rotation ticks, each row followed by its count of ticks:
The counts run from 0 to 198.
[ 19 -11  19   2  -2  19 -19  -5  14  29 -14  -4  10  -5   0  -2  22   2
  18   6  30   0  11   3   4  -6   6  20  -5  -9  20  19  -6 -29  24 -10
  -2  24  11   1   4   8   5 -10 -16   1   0  15  11   2  -1   1  -3   3
  13  -3  18] -> 119
[ 28  -4   6   3  20  15  -3  -2  27   9  -8 -21  34 -20  -4 -14  -8 -15
  -5   6   7 -16  22   8   5 -10  12  19 -13 -15  -7  -5  11   6  -1  13
  -1  20   7 -19   7   3  14   1  -4 -10 -24 -12   9  -6 -13   3  13   0
  -3   2   3] -> 143
[ 17 -16  -1   2   2  -4   4  -3 -17  31 -42  -1 -18  -9   0   1  17  -7
   4  10  -9   1  -1  11   7   0   2 -12  -9 -16  11   5   0 -21  12  14
   5 -14  -5  19   4 -10   9 -13   5 -10   9 -16  -1 -26 -10  12  -4   0
   8  -4  17] -> 110
[ 22  22  19 -19  -6  20  -2 -11   7   3  -6  23  33  -3   1   2   9   1
   9   6  10 -12   5   0  10 -19  16  26  -9  -7  -4  -8 -24  14  -5 -19
 -28  -2  13  -5  17  -7 -10  -7   0   8   3   7 -11  -8  -8  -1  20 -13
  -9  11 -15] -> 14
[-23 -22 -15  -6   4 -11  12   3   7 -19  10  26  -7  10   7 -12   2 -11
   2   2 -34   3 -26  28   2  14   0 -10  -7  -2  13  -5   1  -4  13   9
 -21 -10 -11   4  -5   3   0   5   2   6 -13  -8  -1   0   7   2 -12  -3
  -1 -30  -4] -> 68
[ 21  16   9   0  -7  12  -5  13   9  20 -26 -13  -6 -11  -1 -14  14  -8
  -1  16   5 -11   3   4  25  -9   3   2 -11 -18   0  -6  -4 -14  -1  -6
  -4   0  -2   8   2  -5  18   0  11 -25  11 -20  10 -22 -27   9 -11  14
  10  11  11] -> 128
[-25   0 -14   2  11 -18  17   6   2  -8  12  10  -1   0 -10   5  -6  -2
   3 -16 -21   6  -2  11   2   3  -9 -15  12  17  -5   5  -4  15   5   0
  10   2  16 -20  -4   8 -15 -14  -9  43 -12   0  14   1  26  -6   0  10
  -5 -22   8] -> 59
[-33   5 -10  12  14 -17 -17  -2  16 -15  28  14  -4  11  -1 -10  -1  -8
   3  -2 -32   4 -19  26  12   3 -11 -11  -1   8  -3   2  -6  -3  15   7
 -22 -16 -10   6  -7   9  15  15 -14  13  -7  -4   3  17  17  -7 -14  -3
   4 -15  -9] -> 65
[-17 -19 -10   1  -3  -7   6  -3  -6 -17   9  12 -20   9  11  -5 -19   6
  -4  12 -41  10 -19  22  -2   4   2   2 -13   7   6  -6   0  -1  -7  -4
 -19 -12 -21  14   0 -11  -5  14  10  -1  -9 -19  -1   8   4  -6 -18   9
   1 -20 -20] -> 70
[ 15  10  23  13   0  21 -19   4  28  23 -15 -20  11  -6  -3 -14  10 -17
   6  25   2 -13   3   0  12 -11   2  13  -7 -25  10  -2   9 -29  10  -8
  -5  14   0   3   5  -1  21   5  -3 -22   7  -6  13  -6 -13   1  -4   7
   6   7  -1] -> 124
[  0  24  -2  -5   4  -2   8 -10   0  -9   4   4  21 -10  -5  11 -14   1
   5  -2 -15 -10   7  11  14 -16  15   8   1  17 -16  -8 -12  33 -12 -25
 -17  -7  17 -21   7 -18 -17   3  -2  32  -9 -14  -1   5   7 -14  13  -2
 -13   4 -11] -> 36
[ 17  52  17   0  -3  17  -2   7  16  15  -9  -6  10   0 -18   6  12 -16
   4   1  17 -10   4  -7   8 -16 -17  -3  11 -16  -6  -5  -9  -9 -16  -1
  14  -6  11   0  19   4   8  -7  -5 -16  18   9   7 -22 -17  18  12   1
  -8   8  -4] -> 1
[ 21 -24   8   9   3  22  -6  -5  -5  26 -21  -4   7 -11   6  16  12   7
  13   6  26   6  17  -1 -11  -4  10  19  -1  -4  21  16  -1 -26  19   0
   9  20  10  -4   4  -4   0 -14 -20   2  -5  16  10   6   3   5   2   3
  14 -14  22] -> 118
[ 22 -23   1  -3  -5  15   5  -6 -22  30 -39   0 -16  -9   6  19  13  14
   9  11  18  12   7   8   1  -7   5   9   0  -3  18  16  -4 -14  15   2
   9   5   8   6   3  -8  -2 -31  -8  -2   8   4   3 -12  -1  13  -6   5
  14  -4  30] -> 114
[ 16 -18  17  19   2  19 -25 -11  13  26  -9 -24  18 -16  -1   2  -5   2
   5  21  17  -1  16  -2   0 -15   7  24 -10  -6   9   9  -1 -29   3  -6
  -2  25   1   5  12  -6  10   9 -14 -12  -4   8   8  15  -8  -7   1   2
   7   2  -3] -> 121
[ 16  26  14   0   0  14  11   6  15  17 -18  -9  20  -3 -15   9   9 -14
  -4   5  11 -14   9 -13  -5 -12 -15   4  10 -23  -3  -7  -7 -10 -16   6
  19  -1  11  -3  26   6  -9 -15  -9 -18   6  11  10 -29 -16  22  13   0
  -6  -3  -1] -> 0
[ 11   7  -4  -6  20  -2  10   0  12 -17   4 -19  18 -17  -6 -12 -25 -20
 -11 -16   1 -11  15   6  -1  -8   1   4  -3  -3 -12 -14  17  30  -6  18
  12  -1  10 -31   6   9  20   0   0   3 -26 -17   7 -10   9   1  11   6
 -10   8  -9] -> 164
[  9  18   6  -5  18   7  -7  -3  10 -10  10 -19  20 -13 -11 -15 -24 -10
 -12  -8   2 -10  14   4  10 -15   3   8  -6   1 -14  -9   4  30  -9   4
   3  -3   5 -23   1   7  23   7  -5   8 -27 -15   2  -7   9 -10   7  10
  -9  17 -27] -> 163
[  0   2  -6 -30   5  -5  18   8   8 -16   3  27  24  -1  -8   3  14  -2
 -12  -5   1 -17  -4   0  17   6  18  -9 -14   6 -16 -15 -30  23  16  -5
 -32   1   8   7  -2   0 -12  10   5  15   3  -3  -4 -12 -21  15   8  -2
   2   8   9] -> 30
[  7 -14   6  19   4  -6 -14  -4 -14  32 -23 -15 -20 -10  -4  -3  -2   1
   2  21 -20   6   5   3  12 -11   0  -9 -12 -11   6   0  -1 -27   6   5
  -2 -11 -17  26   8 -18  23  11   5 -20  16 -20   6 -15  -6   2  -4  11
   6  10 -10] -> 108
[-23 -28 -19   4  16 -22   5  -2   5 -18   9  15  -6  11  -3  -5  -9  -8
  -8   0 -35   7 -14  25  -5  15  -4 -14  -9   7   5  -1   0  -1  17  20
 -16  -2 -12   6   0   9   1  11   0   0 -19 -14   4  12   4   7  -7  -9
   0 -27   0] -> 67
[  8  16 -19 -13  13   3  15  18   2 -23  17  -3   5   4   5  -4 -10  -7
 -13 -16  10  -2  -3  22   2  -3  -8  -1   4  -5 -14 -13   7  38  -2  31
   5  -9   9 -20  -8  24  18  -9   3 -10 -15 -10   2 -13  -1  20 -16  -6
   0  -1  14] -> 169
[  5  14 -16   1  17   3   2  10  -3 -22  18 -18   1  -3   2  -5 -26  -2
 -16  -9   5  -6   6  28   5  -7  -9  -1  11  -6 -14 -12   5  39 -14  28
   1  -7   5 -25  -4  13  14  -3   0 -12 -16 -20  -2  -5  -3  11 -15  -3
  -1   6   1] -> 168
[-16 -11   2  18  17 -22 -17  -9   1  11  -1   9 -24   5 -14 -10   3 -11
  10   5 -27   7 -11  17   2   3 -13 -17 -13  -1  14   3   0 -31  20  12
  -6 -18 -16  24   1  -2  20  10  -5   0  -2  -6   1   0  12  -6 -11   0
   1  -6 -13] -> 86
[  9  40   0   0   3   7  -4  11  10 -18  19  -8   7  -2  -3 -18  -5 -22
   1 -14  -2 -12   0  19  17 -11  -5   1   6  -3  -6 -10  10  30  -6  12
   7 -16  15 -27  -5  20  29  -9   3   0 -19 -17   0 -13   3   1  -7   4
 -10   9  -7] -> 166
[  8 -39  -9  10  -1  -2   7 -15 -26  14 -23   2 -27   6  12  15  -9   9
   7  13 -24  17  -3  21  -6   0  -3   4  -7  -4  15   9   5 -12  -3   3
   7 -11 -17  14   7 -17  -9 -14  -2  -8   1 -17  -6  -7   7   2 -13   5
  -2 -24  -1] -> 92
[ 14   7  16 -33   6  15 -13   4  12 -12  14   1  17 -10  -5 -11  -5   5
 -13 -16  31 -11  11 -10  14  -8   5  14 -12   9  -1  -2  -7  20   9 -16
 -11   4   8 -15 -13   5  13  11   1  27 -11   4  -4   2  10  -4  -1  23
   8  25 -14] -> 158
[-20  19 -17  11  13  -4  14   9  22 -16  22  -1  24   4   0   4  -8 -10
  -2  -7  -7 -15  -4  22   1   4  -3  -5  10   6 -16  -3  -2  19   3   8
  -9  12  24 -22   1  14 -12   2 -10  16 -15  -4  15  12   2  12   0 -14
  -4 -20  26] -> 42
[ 22  -7   2  11  -9   4 -15  -9 -28  35 -30  -9 -29 -11   7  10  -2  18
  11  17   2   9   6  14  12 -19   5   1  -4  -7   9   8  -9 -12   0  -6
   0 -14  -6  16   3 -17  11 -10   0  -9  18 -11  -3 -12  -8   0 -13   7
   7  14   6] -> 112
[-24   2   2  11   0 -11  -1  -1  -5   1  12  -4 -18   5  -6  10  -3  17
   6   0 -15  18  -6   1   1  -8 -18  -8   8  18   7  15   4 -17  -6 -23
   7 -14  -1  -3  -5  -8  -9   1 -11  32   6  10  13  13  28 -23 -14  30
   6 -22 -17] -> 78
[ 10  24 -12 -16  -1   9   3  17  -1 -32  24   3  -4  14   8 -10  -6   1
  -2 -12  15   0  -7  27  11  -8  -2   3   2  -7  -6  -6   0  34  -7  17
 -11 -15   1 -17  -6  26  19  -6   4  -9 -14  -7  -7 -13  -7  17 -21   4
   6   2  11] -> 170
[-19 -13  -8  -6  -2  -4  30   6  -9  -2  -4   8 -23   9   2  14   0   8
  -1  -2 -24  12  -8   5  -5   2  -8  -6   7   8  10   9   8 -13  -2  -9
  20  -2   2  -7  -8  -7 -19 -20  -1  29   0   8  15  -5  26  -6 -11  25
   6 -41   0] -> 76
[-19   9 -12 -13  -1  -6   3   2  19 -31  31  19   5   5   2 -11  -4  -1
 -11   3 -19  -6 -19  18  17   3  10 -12 -13   8 -10 -10 -14  11   6 -11
 -34  -3 -10   9 -12   2  -3  23   7   7  -3  -7   0   6  -5   6 -14   2
   6  -5  -6] -> 48
[-13  32  -9   3  10 -15  -6   4 -10 -17  28   1 -16  13 -14   3 -21   1
  -7 -20  -4   9  -8  19   3  -7 -22 -12  11  -1  -9   2  -6  19 -10  17
   3 -38  -2  -7   7  19  18  -3  -6  -3  -6   5  -4  -4  13   3 -13   0
  -8   9 -20] -> 188
[ 19 -18  10 -10  18  11  -7  -7  12  12 -15 -17  31 -22   2   1  -4   0
  -8  -4  33 -10  21  -4   3  -6  16  22 -12   1   0   5  -5   9  20   4
   1  30  17 -12   2   4   5  -3  -9  15 -20   3   0  -2  -4   1  11   6
   7   7  13] -> 139
[-14  11 -20  -4  11 -13  -1  -1 -16 -17  24  -1 -14  11 -10  17 -28   3
 -12 -12  -3   9  -4  15  -9  -6 -21 -15   4   3 -12  -4  -6  22  -7  29
  -1 -22  -4  -1  11  24  12   0 -11  -6  -5   1  -8  -3   7  16  -8  -5
  -7   3  -7] -> 189
[  1  36  -6   8   2  13  12   5  20  -2   3  -3  29  -2  -4  13   3  -8
  -8   0   8 -18   2  -2   7  -5  -4   1  13 -13 -20  -7  -7   9 -16   3
   1   9  23 -22  11   9 -17  -8 -11  -6   2   4  21  -9 -24  24   7 -14
 -10 -11  27] -> 21
[ -5  35  15 -15   3  -3   6  16  17 -17  17   5   4   8 -15  -6 -11 -10
  -4 -20 -12  -6  -7  -3   2  -9 -21   2   6   1  -3 -10   9  14 -17  -4
  13 -22   6 -16   7   7  10  -8   7  17  -7   3   0 -17  23 -10   6  18
 -13  -2 -38] -> 183
[ 12  26  19 -17  10   8  -3   4  21 -12   8  -5  23  -9 -13 -26  -6 -21
  -3 -13   5 -13   9  -2  15 -12   0  13  -4  -1  -5  -5  10  23  -4  -3
   0  -4   9 -26   3  10  21  -2   3  18 -16  -9   2 -10  10 -14   9  12
  -4  13 -20] -> 162
[ 24  28  -1  -3  -4  19   7  23   9  -6   4 -16  -1   1  15 -20   4  -6
  -5   3  14 -16  -5  15  26 -14   8   9  -6  -9  -5  -9   1  24  -9   5
  -9   2   4 -16 -16  11  19  -8  12 -14  -5 -20  10 -16 -23  14 -22   8
  11   8  18] -> 149
